In the data rows, 128 means zero.
Every row has a hidden score. How much higher is the second row's score than the first row's in each pair? 15 means about the same, 30 much higher and 0 much lower. The score is a weighted sum of the row's numbers plus the product of two more (or one squared), each taken from its middle value.
[127 135 109 151 133 127 105  94 145 120 134 132 132 155 119 114 164  99  87 113]
[ 87 153 131 129 161 164 110  80 103 132 140 109 131 169 142 135 139 130 127 124] 14
[118 132 108 144  78  86 124  88 110  96 177 120 145 171 155 118 130 169 183 164]
[179 175 175 131  92  88 148 115  90 119 151  78  72 173 170 116  85 166 207 138] 13
[134 132  74 110 126 124 180 192 125 136 107 137 168  56  74 114 173 102 146  89]
[139 128 171 150 105 151  64  66  93 143 139  69 166 179 170 121 117 137 148 131] 9
[ 93 127  77 152 153 125 122 162 113  91 115 164 187  60  43 170 207  49 150  97]
[176 122  94 118 169 167 171 140 172 125 145 157 190  78 119 150 150 144 118  78] 15
[135 171 115 123 127 138 127 110 131 139 108 154 155 133 123 148 139 139 102 135]
[117  98 105 115 161 128 150 107 181 110 125 171 165  82  53 138 147 111  80  73] 11
[142  71 144 170 113 101 143 151 147  98 165  77  88 154 106 142  87 179 178 156]
[ 84 136 144 108 125 125 138 158 130 146  93 172 116 125 142 137 135 159 121 130] 14
[147 129 148 137 115 100  71  89  96 135 152 133 109 160 148 105 112 144 120 184]
[104 151  90 194  79 110 105 149 116  89 114 111 173 122 141 117 155 108 135 173] 14
[102 163 113 181  55 139 113 144  66  97 127 116 153 139 141  74 181  95 158 107]
[174 116 139 113 219 156 120  91 161 132 157 166  23 131  93 119  96 131  91 147] 24
[154  89  84 117 141 131 140 122 155 110 134  84 152 134 140 122 128 194 129  97]
[184  87 124 219 136 126 141  75 144 150 112 148 168  92 146 119 128  90 104 113] 13
[143 133 167  89 134 160 142  98 150 154  83 175 143 127  91  86 150 131 153 155]
[171 117 161 102 197 138 135 131 181 111 142 147  95 176 116 146  79 186 100 115] 22
[106 170 205 117  69  86 194 158 111 157 176 117  85 184 134 153  94 155 201 133]
[102  85 103 131 107 123 124 186 161 122 121 109 118 123 119 100 155 176 132 123] 14
[ 92 146 159  92 130 158 110 123 164 157 147 141 158 111 127 118 135 113 103 118]
[119 155 187 140 124 132 119  72 108 145 111 143 109 149 160 127 122 143 118 130] 18
[112 117 127 138 124 147  89 102  98 147 112 141 120 149 102  96  96  87 124 169]
[120 158 171 137  64 106 154 182 143 115 128 122 151 114 182 164 121 142 171 149] 11
[100 172 136 155  66  99 110 151 102  89 149  56 129 144 171  94 147 109 175 134]
[191 136  79 110 158 107 126 152 162 141 122 132 115 160 143 158 102 179 130 172] 22
[120 105 110 114 134 110 117 154 101 122  93 169 130 110  96 123 148  91 103 130]
[199 129 155  64 165 129 152 101 164  93 163 146  68 178 146 136 110 165 120 122] 16
[121  63 121 111 137 101 164 150 154 112 149 131 125 135 129 135 122 164 121 146]
[114 117 125 126 129  90 145 136 102 121 140 119 133 120 150 106 154 105 118 153] 18
[197  63 124 112 149 138 114  92 103 106 121 132  92 164 138 115 101 189 146 149]
[151 102  75 107 150 116 136 169 142  99 147 155 128  47  54 107 173  98 115 110] 18
[160  93 121 155 106 157 143 103 101 131 148 111 127 160 141 117 163 161 188  93]
[101 141 132  91 135 117 135 107 129 133 116 122 128 141 131 166 143 136 134 111] 18
[ 79 118  85 171 101 146  97 147 113 139 114  79 145 124 168 126 181 133 158 114]
[124 112 113 133 116 114 129 109 135 156  94 109 123 113 119  91 164 118 117 119] 17
[116 127  83 103 155 108 144 175 167 144 146 148 187  57  61 117 188 113 122  86]
[ 95 104  83 199 116 131  91  53 119 108  90 123 139 136 143 150 167  83  92 131] 13
[128  82 145 160 116 108 131 123 121 114 125 114 134 171 132 126 139 155 136 114]
[104  89 144 113 149 128 125 109 131 122 110 142 121 157 136 169 110 117 114 188] 20
[147  71 107  97 166 167 163 128 200 111 126 164 136 110  65 157 145 144  92  80]
[ 93 160 167 108 139 115 135 135 134 165 127 110 151 109 142 182  90 136 137 123] 20
[163 110 109 108 162 138  90  90 164 128  85 163 107 113 106 138 164  72  85 138]
[106 102 106 125 106 113 107 115 155 156 170 103 167 119 140 145 133 185 139 144] 23
[101 143 106 205  66  79  93  87  67  74 112  86 138 122 178  85 139 148 153 174]
[116 109 143 157 123 135 137 134 116 129 117 117 142 167 141 140 132 147 127 133] 8
[109 128 160 154 174 147 152  93 159 115 130 173 120 110 141 146 101 126  78  96]
[147 117 103 101 174 148 164 170 155 117 147 151 115  66  71 112  93 139 119 101] 3
[139 113 129 132 140 133 129 119 127 141 110 155 135 129  96 141 133 132 150 133]
[118 121  91 117 125 145 124 115 150 144 135 141 133  97 126 156 170 118 110  82] 16
[135 120 133 128 120 141 113  90 117 144 105  70 110 171 209  86 120 103 117 173]
[184 117 152 125 137 119 158 124 158  76 142 154  67 125  83 142  96 130 136 110] 16
[148 152 196  75 113 163 145  75 110 140  86 157  79 148 160 122  51 177 126 151]
[147  97 131 126 143 128  95  96 117 115 103 103 150 152 115 134  98 119  84 170] 15
[147  99  92 121 163 153 122 102  93 127  88 131 116  83  81 153 170 113 108  81]
[ 83 174 162  50 109 140 142 160 153 147  86 165 112 135 162 188  86 118 122 146] 18
[149 122 132 136  96 125  73  98 123 177  98 101 114 144 110  86 108 129 103 110]
[152 141 157 123 183 134 145 121 175 139 126  94 115 108 105 145 136 131  89 121] 9
[102 157 152  74 135 117 158 175 165 127 175 147  94 125 124 145  86 150 114 137]
[194  85 130 113 134  91 149 114 121  41 195 136 104 160 159 127  85 203 196 147] 14
[197  71 124  87 160 174 141 105 137  91 146 151  71 161 139 125  86 155 136 156]
[161 102 109 146 110 141 123 100 140 137 109 138 140 120 128 152 132 142 162 113] 18
[119  92 124 147 136 132 126 100 134 117 129 134 151 141 143 135 128  84 163 142]
[145 151 139 174  81 130  60  71  90 156 130  88 140 173 166  96 147 104 112 172] 19
[107 139 162 153 110 137 109  92 113 150  98 138 115 154 157 131 102 112 162  83]
[112 110 124 128 130 122 140 127 109 128 129 121 113 140 122 110 135 190 131 147] 16
[ 84  76 108 115 147 111 139 133 147 140 107 124 189 134 131 154 151 156 150 135]
[181 125 148  98 155 119 131  98 175  94 160 148  87 162 155 141  89 178 112 152] 20
[128 129 134 111 109 119 131 126 131 144 167  98 105 140 109 118 101 108 113 145]
[ 99 128  96 168 102 143 102 111  78 134  86  94 151 140 122 116 150  77 107 156] 11
[115 103  68 159 141 109 134 182 138 121  67 118 202  53  82 147 198  86  88 126]
[121 164 146 155  54  99 118 129 112 124 117  83 160 156 145  62 159 108 149 167] 13
[141 126 111 121 138 110 147 129 109 137  95 145 152  66 121 159 148 111 109 105]
[128 110 117 125 127 143 119 135 105 165 109 159 139 109  87 149 163  86 115  89] 12
[112 172 208 100 113 118 172 159 129  99 137 128 135 169 171 133  39 149 150 111]
[119 117 117 107 154 137 153 102 118 152 108 138 137 120  99 142  93 138  94 114] 12
[141 120 114 157 141 154  97  91 130 121  93 116 140 127 111 150 117 127  85 119]
[159 130 182 114  99 140 146 104  85 152 150 140  75 193 203  82 107 116 117 182] 13
[188  81 106  95 190 121 139 148 212 126  93 184  91 107  94 142 104 142 149  75]
[147 163 125 174 106 116  83 134 102 140 167  76 133 139 159  84 112 136 127 124] 14
[170 184 168 116 151 134 144 114 116 146 116 133 107 152 109 149 110 135  72 151]
[113 144 144 119  64 154 125 109 111  90 163 140 124 157 143 103 138 141 194 185] 3
[105 138  97 185  95 103 152 152 116 113 138  88 139 125 161  50 182 110 181 145]
[152 133  97 122 144 130 144 136 129 170 122 152 124 114 116 189 155 101 116 117] 20
[106 104  57  92 159  98 159 167 142  83 120 102 189 100 119 133 159 161 142 122]
[134 145 200 117 111 127 128 164 107 109 154  97  98 158 164 129 102 173 164 147] 8
[147 134 134 159  74 129  90  82  88 139 106 122 107 163 173  81 137 156 169 138]
[116 113 145 169  97 141 107 140  78 107 170  97 152 133 138  91 135 144 222 144] 10
[ 92  52  91 130 115 114 156 145 112  98 120 129 169 100 143 121 157 201 148 129]
[153  89 121 188 109 147 114 111 143  87 143 110 136 170 192 116 165 160 162 163] 12
[141 157 151  76 130  80 114 131 139 125 107 146 110 109 103 146  98 134 127  80]
[105 169 117 143  66 147 126 173  65 136 148  46 148 132 127  90 157 121 143 137] 11
[144 117 128 116 147 122 154 118 142 134 109 129  98 134 127 134 133 145  75 122]
[145 129 147 131  83 107  88 147 103 135 148  70 108 138 149  89 121 169 145 171] 15
[143 172 125 161  85 144 175 159 108 107 153  95 167 135 145  91 117 133 149 148]
[150 122  84 161 181 111 155 127 176 129  87 158 143  67  72 147 151  99 115  90] 19
[204  97 144  89 177 118 148 131 145 119 120 161  63 141 122 122  99 155  99 106]
[121  96 126  87 157 176 164 151 140 145 122 185 189  84  81 108 131 102 145  89] 5
[120 119 112 130 148 105  98 118 114 130 128 134 126 139 105 103 164 157 134 144]
[148  81 119 146 124 123 141 113 140  46 160  94 135 148 169 116 100 195 153 177] 17
[158 113 107 104 151 116 141 116 137 138 138 185  90 120  65 170 127 159 126 147]
[ 80 179 110 192 125 129  73 127 129 114 120 165 149 120 118 110 159  81  90  97] 10
[ 83 166 175  83 117 125 169 156 176 201  73 177 105 101 147 148  80  87 135  87]
[101 158 180  86 144 111 191 181 177 208 112 114  71 146 155 150  78 127 135 105] 15
[115 153 116 212  63 136  93  97  60  94 109 107 141 169 172  94 118 104 157 131]
[160 127 154 119 176 138 118 105 130 121 109 164 130 127  92 118 107  99 142 138] 15
[ 98  93  98  77 143 133 120 148 138 102 116 154 199  88  70 163 183 132 132 149]
[157 122 130 136 166 123 133  68 163 113  96 153  73 126  94 154 109  80 109 111] 21
[125 130 103 115 111 191  96 105  83 126  99 143 179 140  98 120 188  99 123 167]
[164 104  90 103 147 152 106 108 164 126 128 161 143 114 141 109 145 127  89  87] 17
[143 102  73 160 203 135 155 169 180 100 133 151 167  41  77 129 198  85  97 114]
[116 130 110 160 141 158 123 133 151 142 118 146 158  78 132 153 159 100  50  90] 10
[100 179 117 102  92 113 130 142  66 101 181 110 143 109 110  84 176  84 209 153]
[133 111 105 198 102 134  93 117  98 135 135 119 125 136 135 106 147 158 114 128] 8
[179  89 149  88 195 101 129 182 174  93 126 149 107  98 130 130  73 124 107  79]
[142 141 138 154 165 126 132  64 110 122 132 115 136 147 117 148 124  88  96  95] 12
[163  73 102 134 126 138 140 200 186  78 183 110 125 142 132 131 107 204 165 163]
[111 134  80 153  98  88 112 189 124 105 144  70 148 123 129 116 152 153 158 157] 22
[136 149 132 137 122 100 100  91  77 119 100 128 129 146 167 135 137 132 116 110]
[134 119 161 134 132 130 104  51 105 147 103  91 145 184 143 142 122 155 106 176] 9
[123 144 151 136 142 137 124 129  89 117 116 121  91 120  96 171 152 102 104 174]
[126 140 101 125 123 144 120  99 116  96 151 150 155 137 116 111 150 135 109 146] 7
[203  67 110 128 143 117 155  90 130 113 148 113  97 155 137 146  99 180 157 146]
[143 136 119 121 125 126 138 142 117 139  95 146 122 124 112 143 135 113 124 137] 15
[185 102 125  85 176 125 122 111 178  84 167 135  68 159 137 163  91 152 174 109]
[ 88 140  64 101 151 152 157 216 200 148 140 133 202  53  60 122 171  86 115 102] 16
[175  43 136 141 172 133 121  92 134  52 114 151  69 132 117 129 129 166 137 155]
[ 73 133  87 138 155 151  96 135 114 129  67 159 162 120 127 126 103 137  89  96] 14
[141  73 114 101 164 129 162 149 156 156 144 148 113 168 128 180  94 209 191 125]
[ 97  82  63 128 167 122 138 218 151 204 126 177 169  62  95 196 168  90 144  75] 24
[114  87  88 132 137 174 190 145 126 165 112 113 116 104  96 125 193  93 132 120]
[144  69 106 146 166 135 125 117 155 105 131 148 120 105  89 124 147 123  59 108] 18
[ 63 180 158 103 119 123 144 156 163 135  86 115 114  90 105 154 120 116 103  99]
[117 118 140 131 123  87 111 112 124 112  92 107 116 153 136  96 144 122 102 132] 12
[125 206 167  92 119 124 188 193 157 173 165 138  76 109 154 148  55 136 176  56]
[155 138 164 132  76  61 115 126  74  74 146  74  89 164 197 124 120 157 181 196] 17
[153 174 163 128  67  74 123 163  80 133 140  63 105 183 185  92 117 168 150 174]
[151 128 117 138 122 133 105  85 116 131  89 140 167 120 119 112 134  97 125 108] 11
[132 124 132 116 119 156  88  72  72 147 100 129 115 140 127 157 146 121 114 119]
[120 129  97  86 154 125 141 148 156 154 165 150 143  97  85 166 200 140 131 121] 17
[143 159 146 127  54 135 152 134  56 109 156  87 126 156 184  81 131 155 131 158]
[134 146 119 123 143 144 101 143 107 143 126 114 150 121 126 136 136 106 102 141] 16
[100 146  83 165 153 173 106  80 141 141  74 127 154  99 122 120 182  75  77 101]
[119 118  90  92 124 103 118 161 142 136 140 162 132  87  71 172 135 112 141  89] 27
[168  95 137 121 157 143 106  98 141 121 132 158 105 109 132 140 125  90  85  97]
[147 130  70 117 180 118 137 144 157 103 152 164 126  97 101 170 129 130 161  67] 18
[147 117 120 167 186 134 112 128 142 101 124  86 185 105 105 102  97  93 119 117]
[105 170 138 171  62 128 100 146  75  86 129 105 135 137 158  88 110  92 172 157] 13
[161 139 177 148 122 130 100  88 115 133 122 127  98 150 147  81 129 139 124 141]
[147 133 140 150  71 115 127 126 125 115 160  87  98 146 157  95 124 193 141 139] 17
[119 121 155 139 120 116  96 118 100 121 158 122  87 164 139 108 136 123  96 156]
[107 130 100 121 115 111 139 117 117 195 117 166 104 122 122 140 134 126 127 128] 26
[152 148 162  98 189 155 182 155 194 135 127 164 115 130 134 175  95 131 111 114]
[166  97 119 104 140 167 113 142 144 141 134 132 160 127 156 110 128 111 108 146] 5
[ 89 188 161  85 143 110 137 124 147 165 118 129 122 111 110 151 118  52  81  92]
[131 131 141 153  76 117 104 105 111 175 136  86 145 153 130  93 115 106 125 115] 22
[115 139 105 128 126 144 146 167 102 140 127 142 151  60  77 186 146 122 142 101]
[112 166 194  78  79 138 183 133 124 165 140 110  98 163 183 110 118 140 120 116] 12
[102 141 110 127 116  95 118 183 163 139 141  80 151 116 142 109 132 160 198 143]
[147 102 147  75 178 137 150  99 133 152 156 189  99 133  93 154 131 144 107 111] 3
[160 103  97 136 129 153 134 153 150 143 177  98 142 121 127  94 117 173 127 130]
[127  86 130 136 187 164 135 121 161 123 138 170 117 100 116 122 134 122 116  60] 9
[ 90 127 134 157 114 135 151 142 116  87 111  93 131 139 133 103 132 139 111 139]
[109 172 128 144 122  95  94 103  96 148 120 132 154 166 135 138 135 125 119 157] 11
[ 94 128 112 112  90 135 121 141 119 135 124 132 148 128 101  99 145 118 129 184]
[112 145 124 136 135 131 118 129  96 134 102 120 123 164 121 117 141 113 117 182] 12
[ 51 190 154  65 129 119 140 138 145 148 130 134 148 120 115 158 105  90  65 111]
[159 112 155 142 159 123 159 127 120  97 101 129  74 120 126  97  99 100 111 118] 26
[140 128 137 167 135 155 154  75 163 143 135 134 129 116 125 120 126  99 103 140]
[ 89 124 118 167 134 159  96  71  73 162 108 145 153 102 132 114 152 113 126 117] 12
[130 161 185  65 122 181 105 119 107 118 122 139  31 201 189 150  92 171 150 192]
[104 176 149  94 116 173 164 151 138 174  99 115 112 114 158 129 115 106 120 117] 16
[170 125 120  93 177 104 147 107 177 135 126 135  97 109 118 146  88 152  75  87]
[118  81 108 130 110 142 143 131 121 137 126  58 166 131 129 105 142 189 126 167] 6
[108 154 122 128 135 131 153 144 131 193 131 130 162 130  92 128 111 142 116 140]
[113 126  97 176 136  89 138 103 159 126 125 126 125 119 143  82 158 139 130 157] 14
[ 79 168 177  48 133 141 159 176 135 155 142 145 133  93 115 157 117 120 111  73]
[ 92 103  80 166 106 110 130 190 138  63 176  57 156 131 110 138 139 150 188 159] 18
[ 87 131  34 181 129 137 180 187 120 126 132 149 192  43  57 126 254  72 165  84]
[ 56 171 166  66 102 117 175 168 167 176 126 120 114 105 135 177  95 114 104 109] 20
[ 78 132  93 120 157 138 154 202 103 119 133 154 166  45  35 170 228 108 121 102]
[113 167 135 106 145 147 156 103 155 102 145 161 116 145 143 139 100 108  86  77] 26
[118 130 120 123 111 118  91 112  83  99 134 138 123 154 147 139  92 148 136 174]
[131  91 109 120 156 155  88  89 167 142 111 112 105 128 128 137 140  93 119  99] 13
[114 164 140 146  86 127  96  66  54 141 115  72 144 170 152 104  94 115 123 143]
[107 110 112 113 114 136 120 160 113 135 127 151 186  73 131 130 185  86 123 128] 11
[159 161 138 134 125 108 120 148  98 136 156 159  82 130 115 115 130 124 145 158]
[138 140 157 154  58 134 129 138  58  86 206 118  95 137 146 102  93 154 182 133] 11
[108 174 121 158 138 125 118 126 129 133 108 140 125 121 148 127 116 104 141 138]
[131 125 131 146 117 166  80  91 155 102 129 144 127 146 105  61  97 115 111 132] 8
[118 152 146 132  77 125 148 109  68  49 160  93 116 147 166 112 113 160 204 172]
[109 116 163 119 164 129 121 125 161 131 148 181 124 108 131 148 121 114  69  67] 13
[135 158 102 159 183 127 109  89 182 132 142 134 152 126  97 126 120  97  63 102]
[124 122 134 125 132 114 111 156 106 125 144 145 133 125 124 121 134 109 120 159] 12
[176 115 153  91 172 122 144 133 174 128 120 136 124 153 149 164  81 164 159 111]
[133  85 109 143 129 106 142 134 109 107 130 124 175 119 134 141 180 187 115 154] 12
[128 103 194 126  99 140 102  67  78 165 120 109 140 176 158 131 120 113 123 120]
[147 130 112 126 168 138  98 104 146 135 130 146 146 133 143 107 112 128  73 104] 20
[158  65 121 108 126 164 108 152 114 129  87 116 111 142 128  94 154  90 150 128]
[132 187 215  84 123 138 184 109 126 144 186 128 124 141 176 150  62 125 119 132] 17
[110  77 111 114 159 101 145 155 124 142 142 128 158 152 142 107 138 182 109 146]
[131  72  88 133 187 126 143 151 138 123 113 165 145  67  77 169 133 111 105 114] 19
[100 123 112 147 124 128 137 134 161 119 131  99 124 121 151 102 141 165 125 128]
[135 171 179  94 100  73 137 138  79 103 195  79  83 181 181 102  95 170 169 159] 19
[123 123 168 126 117 118 115  97 107 144 151 157 143 154 153 113  87  94 139 144]
[139 127 128  99 121 159 150 124 150 148 148 130  93 136 124 132 139 135 138 131] 15
[151 140 134 130 109 111 134  91 103 141 139 113 116 142 143  97  98 147 117 159]
[ 97 157 182  59 139 130 191 148 144 140 137 134  94 140 115 188 102 129 100 105] 17
[129 101 123 127 142 179 103 131 114 148 124  99 115 151 126 108 152 119 133 173]
[ 83 180 144  88 162 116 160 143 156 149 152 142  96 122 134 149 106 103  88 118] 26
[142 128 127 149  80 123 119 109  86  98 132 112 118 166 126 120 112 151 160 109]
[ 93 164 124 147 114 180 112  84 108 150 136 127 134 135 126 149 120 114 176 131] 12
[ 85 172  94 203  62  39  96 118  98  94 162  52 170 158 154 118 136 112 150 188]
[124 127 124 115 123 112 151 157 130 157  84 141 155 113 111 125 123 123 125 111] 10
[174  34 128  74 203 144 147 148 102 107 128 206 102 136  95 127 105 137  89 152]
[171  67 100 127 138 128 181 155 158  85 165 129 147 131 140 139 110 169 135 137] 14
[124 134 118 128 149  91 111 121 161 153 119 153 108  64  95 130 138  83 113  79]
[134 112  62 167 144  97 172 170 180 103 116 157 148  54  75 127 183  74  87  90] 17
[108 155 159 174  49 122 106 120  70 132 134  83 139 155 187  98 139 137 212 136]
[ 87 125 145  86 141 154 125 145 163 146 132 169 181  80  83 188 132  96 101  98] 11
[167 143 171 106  81 143  58 100 108 107 100 116 112 185 129 135 112 172 127 154]
[147 153 130 124  74 141 112 151 126  98 144  62 147 135 173 124 132 135 182 151] 16
[121 107 155  94 149 110 157 153 148 139 141 175 137 102  98 152 127 163 139 101]
[ 90 150 169  79 112 124 125 165 176 186 137 148 160 126 117 164 109 102 123 110] 25
[132 133  78 178 111 128 124 101 137  75 142 100 123 164 140 127 120 163 148 165]
[150  73 134 113 140  97 151 141 127 126 155  89 133 139 138  97 138 187 128 149] 12
[169  94 142  83 172 132 121 122 167 148 130 139 123 127  92 144 117 137 131 149]
[107 122 111 130 176 105 147 173 187 119 152 157 140  71  85 162 152 102 102  86] 14
[126 117 132 108 158 137 108  98 128 171  92 113 140  94  57 144 167 111  73 115]
[144 156 138 150  86 121 105 159  98 108 155  90 131 145 143 118 105 134 162 145] 18
[167 182 201  81 111 106 157 158 149 105 137 113 102 154 154 112  83 128 175 112]
[ 85 220 141  69 119 108 187 172 159 237 146 191 103 122 161 121 101  98  95 104] 18
[184 105 124 110 100 127  94 111 137 137 163 115  88 126 149 124 126 152 189 180]
[123 156  88 150 126 112 128 149 114 102 131 133  82 133 169 118  97 164 116 158] 9
[129 121 148 157  98 122 125  98  93 121 130  85 154 168 143 128  89 154 136 118]
[120 146  87 188 125 130 109 107 126 125  83 165 137 130 120 131 117 121  91 116] 20
[ 99 135 122 144 100 106 152 164  82 113 129 131 135 139 124 133  98 157 224 146]
[119 127 164 149  79 125 117  72  85 139 153 123  96 176 148 127  89 191 117 154] 9
[172 100  99 152 175 159 123 148 135 153  90 116 131  82 119 151 146 113  91  83]
[117 126 143 156 107 108  60  51 109 152 130 119  97 178 177 128 109 153 141 121] 16
[123 136 147 107  84  88 117 100  63  94 111  81 119 156 130 109 118 121 178 119]
[116 145 186  81 169 118 172 139 121 132 160 127  53 147 148 152  59 148 104 110] 22
[148  54 115 111 147 101 198 217 131  74 157  78 182  99 116 161 151 238 210 151]
[ 98  91  90 150 104 142 161 169 125 103 143 105 104 138 145 119 105 204 160  75] 16
[108  97  69  89 165 120 157 180 131 132 126 171 213  82  93 169 179  96 120 112]
[149 170 122 125 112 120  56 102 130 103 110 149 133 124 144 143 146  99 153 131] 17
[161 163 190 139  51 123 120 109  54 106 156  56 119 170 155 116 107 154 182 168]
[137 142 166 131 126 126 160  91 123 127 115 126 122 162 164 144 114 161 147 130] 15
[171 140 178 118 151 136 151 144 118  93 139 139  99 133 112 106 103 131 176 183]
[104 164 100 176 136 109  93  42  72 115  89 136 170 123 108 125 228  81 143 129] 12
[130 124 101 144 126 159 108 123 138 146  99  99 164 142 116 150 145 132 162 126]
[ 89 111 104 161 120 102  83  83 111 121  91 128 165  98 122 106 165  59 132 154] 14
[ 99 210 160  72  87 157 166 147 125 170 120 124 120 111 155 149  56  87  83 127]
[135  51 121 107 182 148 154 115 150 139 131 160 157  81 103 171 172 111  78  76] 4
[134 160 124 198 148 110  82 115 110 139 102 123 171 124  96 141 184  87 119 110]
[103  96  57 120 126  97 154 126 165 118 133 141 172 103 147 174 146 165  88 116] 20
[144  93 112 141 178 133  98 125 162 117 104 111 127 115 107 111 104 114  63  96]
[105 137 161 143 111 135 121 101 103 121 123 125 113 173 135 147 141 142 135 166] 8
[124 225 140 186  60 140  77 105  55  87  89  30  95 143 190  92 105  92 150 129]
[135 108 118 137 134 115 171 128 138 103 117  99 135 161 135 122 137 162  98 182] 11
[159  95 122 123 128 135 134 139 116 144 128 137 123 114 126 126 131 101 115 111]
[176  79 149  73 165 133  98 133 127 102 130 141  74 156  92 135 101 137 147 160] 16
[130 116 107 131 142 160 132 145 105 153 124 156 130 139 150 124 156  79  79 111]
[132 153 155 104 130 127 145 145 151 139 104 162 122 151  98 135  92  99 116 128] 17
[120 120  90 167 147 156  91 125 103 123  97 107 155 104 112 113 147  82 126 133]
[131 151 129 120 128 116 105 122 113 115 115 132 120 133 111 133 166 123  98 135] 16
[143 134 121 141 120 144 110 131 118 159 137 138 123 105 139 134 130 130 177 126]
[132 178 179  84 149 142 142 149 190 190 125 179 142 105 130 207  98 141 109  88] 10
[209 109 125  75 146 158 125 130 139 104 143 189  60 155 127 129 130 144 131 171]
[145  67 129  93 166 116 141 148 175  95 195 148  96 133  93 145 129 213 156 101] 10
[121 137 174  98 154 158 133  75 148 160  94 152 102 127 104 136 131 114  85 132]
[ 99 144 101 201 113 164 114  80 114 161  87 117 139  80 116 131 144  63  53 106] 18
[147 137 201  74 159 119 161 191 146 126 138 125  62 177 129  67  63 138 117 108]
[153  74 164  68 171 146 128 139 143 135 155 174 133 122 144 154  83 172 138 101] 8
[107 100 111 146 126 146 100  69 125 121  59 131 136 128 108 149 182 102 139 120]
[115 138 116 134 132 173 150  72 158 127 129 177 158 114  90 135 106 114 100 120] 15
[132 118 100 151 154 107 112 115 124 149 115 152 140 118  91 155 154 119  99 101]
[149 116 125  94 135 147 147 161  93 183 125 164 131 112 143 108 146 109  95 121] 15
[ 57 146  36 160 158 102 103 164 149 147 142 132 183  16  71 146 196  49  80  89]
[138 131 150 134  42 141 103 123  64 132 149  59 104 173 144 124 135 169 158 122] 17
[165 118 112 129 146 130 119 114 130 159 117 169 113 108  94 118 158 107  98  62]
[102  79 110 118 149 118 147 145 164 174 139 161 162  65  38 162 155  87 135  78] 24
[149 120 125 131 161 112 102  96 125 119 100 175 118 124 128 142 127 111 107 133]
[104 131 175 147 130 141 113 152 123 151 132 124 136 103 140 159 139 116 165 107] 6
[ 91 105  69 128 160 164 151 188 188 128 121 182 220  42   0 111 194  77 123  83]
[ 92 115 135 173 127 111 125 120  85 124  66 121 126 126 158 137 143 118 162 133] 18
[125 111 130 149 134 121 117 117 118 134 114 123 147 159 146 143 146 168 148 139]
[ 91 123 152 112 118 148 111 143 127 134 128 152 152 131  96 146 109 129 145 105] 17
[161 131 139 126 111  84 150  92 138 116 175 102 123 144 171  88  88 157 175 177]
[ 91 149  86 200 124 161 111 102 162 163  92  94 178  72 112 115 169  91  52  61] 10
[122 141 159  96 146 127 170  98 190 134 120 132 105 136 175 161  90 109  87  85]
[140 149 100 128 109 158 125 167 124 152 161 131 164  99  82 117 138  97 132 137] 14
[136 125 155 151  83 137 104  85 113 145 109 114 130 135 148 133 139 110 114 174]
[153 102 123 158 113 120 113 113 120 108 105 105 119 154 156 133 145 151 152 135] 15
[112  78 111 116 118  77  77 107 152 124 140 119 144 139 170 143 140 196 134 159]
[ 71 142 197  68 109 155 121 144 159 164  95 143 112 138 152 167 128 127 105 131] 4
[108 158 137 126 129 126 122 147 129 138 113 151 113 137  61 147 128 125 138 152]
[122 146 153 116 102 133 136  83  90 152 108 139 142 139 148  97 104 105 101 110] 14
